In the data rows, zero lies at 4.5, halfway between 4 and 5.
Here are some numbered points:
[6 5 5 3 5 6 6 4 6 4 4 3 4 4 3 5] 0
[4 6 5 5 4 5 4 6 6 4 4 3 5 4 7 5] 1
[1 6 5 5 6 7 2 4 2 6 7 5 3 4 6 6] 2
[5 5 2 3 4 5 5 7 3 2 0 8 5 4 2 5] 3
[5 5 3 4 4 6 4 6 5 4 2 6 5 4 3 6] 4
[4 5 5 4 6 5 2 4 4 5 4 5 3 4 4 5] 5
[7 4 7 6 7 5 2 8 6 4 6 6 5 4 2 5] 6
[5 5 2 4 4 5 5 6 4 3 0 7 5 4 3 5] 7
[6 5 2 4 5 7 4 5 5 7 6 6 7 4 6 6] 8
[5 5 1 4 5 6 4 4 5 5 4 5 4 6 5 4] 9
[7 5 8 4 4 6 4 9 3 3 1 9 9 1 2 6] 10
[5 4 1 4 5 6 4 4 5 5 3 5 4 6 5 4] 11
[3 6 2 8 1 2 4 8 6 5 5 5 6 6 9 6] 12
[4 5 5 2 6 3 7 1 7 4 5 2 1 5 6 5] 13
[2 5 6 6 3 3 6 1 4 6 5 4 2 3 5 4] 14
[7 4 5 2 5 2 9 3 5 3 2 0 3 4 3 4] 15
[3 6 8 5 2 0 7 2 4 2 5 1 2 1 4 3] 16
[4 6 9 1 4 2 8 6 4 6 4 1 2 6 7 6] 17
[3 3 5 5 1 2 8 5 4 7 5 4 6 4 7 4] 18
[5 5 3 4 5 7 3 5 7 5 4 4 4 4 5 5] 19
[5 6 2 3 3 4 6 7 3 2 0 9 6 3 2 6] 20
[6 3 6 4 6 6 4 4 5 5 6 5 7 5 2 4] 21
[3 4 2 4 2 5 4 3 5 4 4 4 4 6 4 4] 22
[6 4 4 4 6 6 2 5 6 5 4 5 5 4 4 5] 23
[5 5 1 4 5 5 4 4 5 5 4 4 4 6 5 5] 24
[6 6 9 1 4 5 6 9 5 4 5 1 5 1 3 6] 25
[5 4 5 4 4 6 7 1 3 6 7 4 6 6 3 3] 26
[5 4 3 5 5 4 5 6 5 3 3 6 4 6 3 5] 27
[6 4 3 2 5 4 7 4 5 4 3 2 4 5 4 4] 28
[1 4 3 6 1 2 2 0 0 0 9 4 3 4 1 4] 29
[6 5 2 4 5 5 3 4 5 5 3 4 4 6 5 5] 30
[6 6 4 3 4 4 5 4 5 3 1 5 3 3 3 5] 31
[6 4 2 4 5 5 3 3 5 5 3 4 4 6 5 5] 32
[3 4 5 4 2 4 3 4 4 4 4 4 4 4 2 4] 33
[4 5 4 6 4 7 4 6 5 6 5 7 6 3 4 6] 34
[5 4 1 4 5 6 4 4 5 5 4 5 4 6 5 4] 35
[4 3 3 6 5 4 2 4 3 6 4 6 5 6 4 4] 36
[8 4 9 2 6 3 7 7 6 2 4 1 5 2 1 4] 37
[6 1 3 5 6 4 0 9 6 5 2 9 7 7 4 5] 38
[0 6 5 9 0 0 1 3 0 0 9 4 4 2 2 3] 39
Which two points above are nearest to each new point by angle, seen from the average point of the numbered points? Their numbers follow each, nearest first.
[2 5 3 7 4 5 4 4 2 5 3 7 5 5 4 5] -> 36 2
[6 4 2 4 5 6 4 5 4 7 6 7 8 3 6 6] -> 8 34
[7 4 7 5 7 6 2 7 6 3 6 5 5 4 2 4] -> 6 21
[3 4 5 5 3 3 4 4 4 5 4 4 4 6 3 4] -> 33 14
[7 4 3 4 5 7 4 5 4 7 6 7 8 3 6 6] -> 8 34
[4 5 6 1 6 3 8 2 6 5 5 2 1 5 5 5] -> 13 17
[0 6 5 7 4 5 2 5 3 5 7 5 4 3 8 5] -> 2 39
[2 4 2 3 1 4 4 4 6 5 2 4 4 6 4 4] -> 22 33
[6 4 3 3 5 4 6 4 5 4 3 3 4 5 4 4] -> 28 15
[8 5 9 2 4 4 8 6 3 6 6 3 9 2 6 7] -> 25 37
[3 3 2 6 4 4 4 3 3 6 4 5 4 5 7 3] -> 36 35
[8 4 8 6 9 2 6 6 6 0 6 2 1 6 0 4] -> 37 6
[3 7 9 0 4 2 9 6 4 5 4 0 1 6 8 6] -> 17 13
[3 4 3 3 2 4 4 3 6 5 2 4 4 6 5 5] -> 22 32
[5 6 8 3 5 5 4 8 3 2 1 8 5 1 0 6] -> 10 20
[6 4 2 4 5 6 4 5 4 7 6 7 7 4 5 6] -> 8 34
[3 4 3 3 2 4 4 4 6 5 2 4 3 6 4 4] -> 22 33
[3 5 6 7 4 4 1 6 4 1 8 5 6 3 3 4] -> 39 29
[7 4 7 3 6 7 4 5 6 4 7 5 7 4 2 4] -> 21 6
[3 4 6 4 3 3 4 5 7 3 3 3 2 6 1 4] -> 33 16
[8 3 6 1 6 6 4 4 5 4 4 5 7 6 1 3] -> 21 37
[3 3 3 4 3 4 3 4 5 5 3 5 4 6 6 3] -> 22 11
[6 4 4 5 5 6 4 4 4 4 8 5 6 5 3 5] -> 21 26
[3 5 4 5 6 6 2 3 3 6 6 4 3 4 6 5] -> 2 5
[5 4 2 7 5 4 4 7 5 5 6 5 4 7 5 5] -> 12 27
[4 5 6 3 5 7 5 2 3 5 8 4 4 5 4 5] -> 26 2
[5 5 4 4 5 6 5 4 4 6 6 4 5 4 6 6] -> 8 2
[7 5 3 5 5 7 3 4 5 7 6 6 8 4 6 6] -> 8 34
[4 4 6 5 4 2 6 5 4 5 4 4 3 6 5 5] -> 17 18
[2 6 8 4 6 8 4 2 1 6 9 4 3 4 5 5] -> 2 26
[7 4 8 5 7 7 1 8 7 4 6 6 6 3 3 4] -> 6 23
[6 4 4 4 6 5 2 5 5 5 4 5 5 4 4 4] -> 23 38
[5 5 5 5 6 4 5 3 6 4 4 4 2 4 3 4] -> 13 0
[1 4 3 3 0 4 4 2 7 5 1 3 3 6 4 4] -> 22 33
[6 5 4 3 4 7 4 6 4 7 6 5 7 4 6 6] -> 8 34
[5 5 4 3 6 4 6 3 6 5 4 3 2 5 6 5] -> 13 28
[5 5 3 4 5 7 3 5 7 5 4 4 4 4 5 6] -> 19 23
[6 4 4 4 5 5 4 4 6 4 4 4 5 4 4 4] -> 23 19
[7 4 5 2 5 2 9 4 4 3 2 1 3 4 2 3] -> 15 28
[2 6 4 8 3 3 3 5 5 4 5 4 6 5 7 5] -> 12 1
[0 8 8 7 4 6 1 6 2 5 9 5 3 2 8 6] -> 2 39
[4 7 8 5 3 2 3 7 4 3 3 2 7 4 9 5] -> 1 12
[4 4 6 4 4 6 7 1 3 6 8 4 6 7 3 3] -> 26 21
[5 4 5 5 5 6 6 2 4 5 7 4 5 6 3 3] -> 26 21
[5 5 5 4 7 4 6 4 6 3 5 3 1 6 3 4] -> 13 0
[7 5 8 4 5 5 4 9 3 0 0 9 8 0 0 6] -> 10 20
[3 8 7 4 2 1 5 5 8 2 4 2 4 1 5 5] -> 16 1
[2 8 9 3 5 7 5 3 3 7 9 6 5 0 5 9] -> 2 34
